Where one turn sends some rows of the set: a few examples, then the rows asked:
kipek: [  0   6  -9   8   1  -2  -9  -6   0   0   1  -6  -6   3   6  11   6   6
  -7  -1   9 -18  -3   2   3]
Piti: [ -6   0 -14   7   1  12   1  -5   6  -7 -14   6   1  12  -7  13  -7  -1
 -11  -3   8  -2 -26   7  -8]
par: [ -2   4 -19   5   3   8  -4  -5   6 -10 -17   9  -5  14 -12   4  -7  -1
 -13  -1   5  -6 -22   5 -11]
lusut: [ -1   5 -19   5   2   8  -4  -6   8  -9 -17   9  -5  14 -12   5  -6  -1
 -15   0   6  -5 -23   5 -11]
zunaz: [ -4   0 -15   5   2  14   0  -6   9  -7 -14   5   1  11  -8  13  -9  -3
 -10  -2  10  -3 -24   7  -6]
Ber: [  5   3 -14   8   1   2  -9  -8  -3   3   4  -3  -4   0   5   1   5   9
 -13   5   4 -14  -3   4   4]
Pozup: [  2   6  -8  10   0  -2 -10  -6   3   2   1  -6  -6   3   5  12   6   6
 -10   0   9 -16  -5   1   2]
kub: [  2   3 -10   9   0   1  -9 -10   0   4   2  -2  -4   5   9   0   8   8
 -15   7   5 -15  -6   8   5]
nubat: [ -1   1 -12   4  -1   8  -5  -8   6  -7 -19  12   0  11 -11   7  -8   2
 -12   0   1  -1 -26   6  -4]
vedo: [  2   3 -10   8   0   1  -9 -10  -1   4   1  -2  -5   4   9   0   7   8
 -13   7   5 -16  -5   8   5]
Kek: [ -1   5 -20   4   3   9  -4  -6   8 -10 -17   9  -5  14 -12   5  -7  -1
 -13   0   6  -6 -22   6 -10]
seliv: [  3   3 -10   9   0   2  -9 -10   0   4   1  -2  -5   5   9   0   7   8
 -14   7   6 -16  -5   8   5]
lolub: [ -5   0 -16   4   2  14   0  -5   7  -8 -14   5   1  11  -7  13  -9  -3
  -8  -2   9  -4 -23   7  -6]
tolug: [ -2   6  -6  11  -1  -4  -8  -5  -3   1   0  -5  -6   4   7  10   9   8
 -10  -2   7 -16  -7   0   0]
Mal: [  0   6  -6  11  -1  -4  -9  -6   1   2   2  -5  -6   4   6  12   8   7
 -12  -1   8 -15  -7   0   1]
Selo: [  1   2 -14   3  -1   9  -6  -9   9  -7 -18  12   1  10 -11   8 -10   1
 -11   1   3  -2 -25   7  -2]
bes: [  3   2 -13  10   0   0  -8  -8  -6   3   4  -2  -5   1   6   0   7  11
 -14   4   2 -12  -5   3   2]
Zado: [  2   3 -10   8   0   1  -8  -9  -1   4   1  -2  -5   5   9  -1   8   9
 -13   7   5 -16  -6   8   5]
fopil: [  2   3  -9   9  -1   1  -8  -9  -1   4   1  -2  -4   5   9  -1   8   9
 -14   7   5 -15  -7   8   5]
nub: [ -7   0 -15   5   2  13   1  -4   5  -8 -15   5   1  12  -7  12  -9  -1
  -8  -3   8  -3 -25   7  -8]
Rol: [  3   2 -14   8   1   1  -8  -7  -5   3   4  -3  -5   0   6   0   6  10
 -12   5   3 -14  -3   4   3]
movo: [ -5   1 -14   6   1  13   0  -6   8  -7 -13   6   1  11  -7  14  -8  -2
 -12  -2   9  -2 -25   7  -7]
ral: [ -2   5  -9   9   0  -3  -8  -5  -3   0   0  -5  -6   4   7  10   7   8
  -6  -2   8 -18  -5   1   2]
timu: [ -2   1 -15   1   1   9  -5  -7   5  -8 -19  12   1  10 -10   6 -11   1
  -7   0   2  -4 -23   8  -3]
toda: [ -2   4 -20   4   3   8  -3  -5   7 -10 -17   9  -5  14 -12   4  -7  -1
 -12   0   5  -6 -22   6 -11]
tif: [ -2   4 -19   5   2   8  -3  -5   7  -9 -17   9  -5  14 -12   4  -6   0
 -14  -1   5  -5 -23   5 -11]
belo: [ -2   0 -13   3   0   8  -4  -7   4  -8 -20  13   1  11 -10   6  -9   2
  -9   0   1  -3 -25   7  -4]
Tedi: [  5   3 -12  11   0   0  -8  -8  -4   4   5  -2  -4   1   5   1   7  10
 -15   4   2 -12  -6   3   2]
rosi: [  6   3 -13  10   0   1  -9  -9  -2   3   5  -3  -4   1   4   2   6   9
 -15   5   3 -12  -5   3   4]
Rokid: [  1   1 -15   1   0  10  -6  -9   8  -8 -19  12   0   9 -12   7 -10   0
  -8   1   3  -3 -22   7  -2]

Mal goes to ral
zunaz goes to Piti
Where do these go?
Selo goes to belo

Where one turn sends some rows of the set: a few examples, then the rows asked:
Luva: [ 17  -6  -1   2   8  -7  -7  20 -13   9  -5  -1  -4  13   8   8 -13  -1
   7  -6   6   8  -3  12  -8   8  -9  -7   7  -8]
Vuf: [  6   8   1   5   0   6 -15  19  -6   3  -3   1 -23   7  -1   5  -4   1
  -7  -6  13   6  -8   8   7   1   6   3   8   3]
toma: [ 14  -7  -5  -1   7  -3   0  12 -11  11  -6  -8  -2   2   5   2 -12   0
   4  -5  20   6   4   9  -4   7  -8  -6   7  -5]
ked: [ 15  -7   1  -3   8  -7  -6  21 -10   8  -6   1  -1   7   8   4  -9   0
   6  -9   9   6   3  10  -3   6 -10  -8   9  -6]
zep: [ 15  -6  -3  -2   7  -4  -7  17 -13  12  -6  -3   5   7   8   5 -13   1
   1  -8  17   5   5   7  -4   5  -8  -7   4  -5]
Fari: [ 14  -8   0  -2   7  -6   1  14 -10   7  -4  -3  -6   2   6   1 -10  -2
   9  -7  10   5   2  12  -4   6 -11  -9  10  -6]
Viz: [  6   0  -7   9   3   4  -7   8  -3  -4   1  -8 -15  11 -12  13 -10   3
   3  -3   4   7 -13   7  -2   7   5  10  -3   0]
Peto: [  4  11   5   4  -8   7 -10  13 -13   4   3   3 -17   8   1   6 -13  -6
  -4  -8   7   3 -12   6   6  -3   7  -3   4   1]
nad: [  4  -1   1   9   2   4  -3   2  -1   1   4  -8  -5  -1 -13   9 -14  -6
   2 -10   0   3  -3   0  -4   5   2  -1   0   3]
kob: [ 16  -6  -5   1   5  -3   0  11 -15  11  -4 -10  -5   8   6   5 -15   0
   6  -1  18   7  -4  10  -8   9  -7  -5   5  -9]
lom: [ 10  -3  -3  11   7   2 -11  12   1   0   0 -10 -11  12 -11  15  -9   1
  -1  -3   2   9 -12   3  -9  12   4   8   2  -2]
doka: [ 10  -2   3  -4   7  -3  -8  19   1  -1   2  -3  -1  16  -4   5   1   8
  -7  -7   1   8 -14   4  -5   3   2   6   8  -8]
pabeb: [  5   0   3  11   5   2  -1   2  -3   0   4  -8  -4   1 -10   8 -14  -3
   2 -12  -4   4  -2   3  -5   4   2   1   2   2]
bik: [  2   3   1  -8  -3   3  -8  13  -3  -2   3   4   3   7  -8   6  -5   3
  -4 -13   4   2  -7   1   6  -5   3   1  -4  -1]
momad: [  5   0   8  -6   0   0   0   9  -2  -1   6  -2   5   4  -6   0  -5   1
  -4 -14  -2   3  -8   1  -1  -4   1  -3   5  -4]
reg: [ 15  -7  -1   3   6  -6   0  13 -13   8  -3  -5  -9   8   6   6 -15  -4
  12  -4   7   7  -3  13  -7   8  -9  -7   8  -7]
deza: [ 12   1  -5   4  -4   5 -12   9 -17   5  -8  -5 -10   1   2  -1 -10   3
  -3  -5  22   0   4   7   5   4   5   0  -3   3]
vadu: [ 10  -3  -1  12  11   0  -9  12   0  -1   0 -10 -10  12  -8  13  -8   4
  -1  -5  -2   9  -9   6  -9  10   3   9   6  -2]
nolif: [ 15   3  -3   0  -8   3 -13  13 -22   5  -5  -4  -9  15   6   1 -12   3
  -4  -1  18   2 -10   7   0   2   6   0  -4  -5]
fusan: [  7   2  -4  -4   1   1 -12  19  -3  -3   1   0  -5  20  -6  12  -3   7
  -4  -5   4   7 -18   4   0   2   5   8  -3  -6]
Zim: [ 17  -5  -4  -1   5  -4  -6  17 -16  12  -3  -6   2  15   9   8 -16   0
   2  -4  15   7  -4   9  -8   6  -7  -7   3 -10]
sivo: [ 14   0  -6   4  -5   4 -10   8 -18   4  -7  -9 -17   8   2   0 -10   4
  -2   1  22   3  -7   9   1   6   5   3  -1  -2]
tati: [  4   1   6  -7  -2   1  -3  10   0   1   5  -1   5   3  -7   2  -5  -1
  -5 -13   3   2  -9  -2   0  -3   1  -4   1  -4]
rel: [  5   8   4   0  -5   6  -8  15  -9   2   2   2 -21   8   0   2  -5  -1
  -5  -6  12   4 -15   7   7  -3   6   0   8  -2]
gaf: [  1   1  -3   4   0   6  -3   3  -3  -3   2  -4  -8  -2 -13   8 -11  -1
   4 -10   5   2  -2   4   4   1   3   3  -4   4]
vizo: [  5  10   2   9  -2   7 -17  17 -10   5  -1   2 -19   7   0  10 -12  -4
  -5  -9   7   4  -5   6   6   1   7   1   4   5]
Nubiz: [ 13   3  -2   0  -7   4 -16  13 -20   6  -6   0  -3   9   5   0 -12   2
  -6  -7  18   0   0   5   4   0   5  -3  -6   0]
dukug: [ 10  -2   2  -5   4  -2 -10  20   2   0   1  -2  -1  16  -6   7   0   6
  -8  -6   5   8 -18   0  -5   4   3   4   4  -8]

Vuf goes to vizo
deza goes to Nubiz
nad goes to tati
Where do these go?
Viz goes to gaf
zep goes to Zim
doka goes to vadu
Luva goes to reg

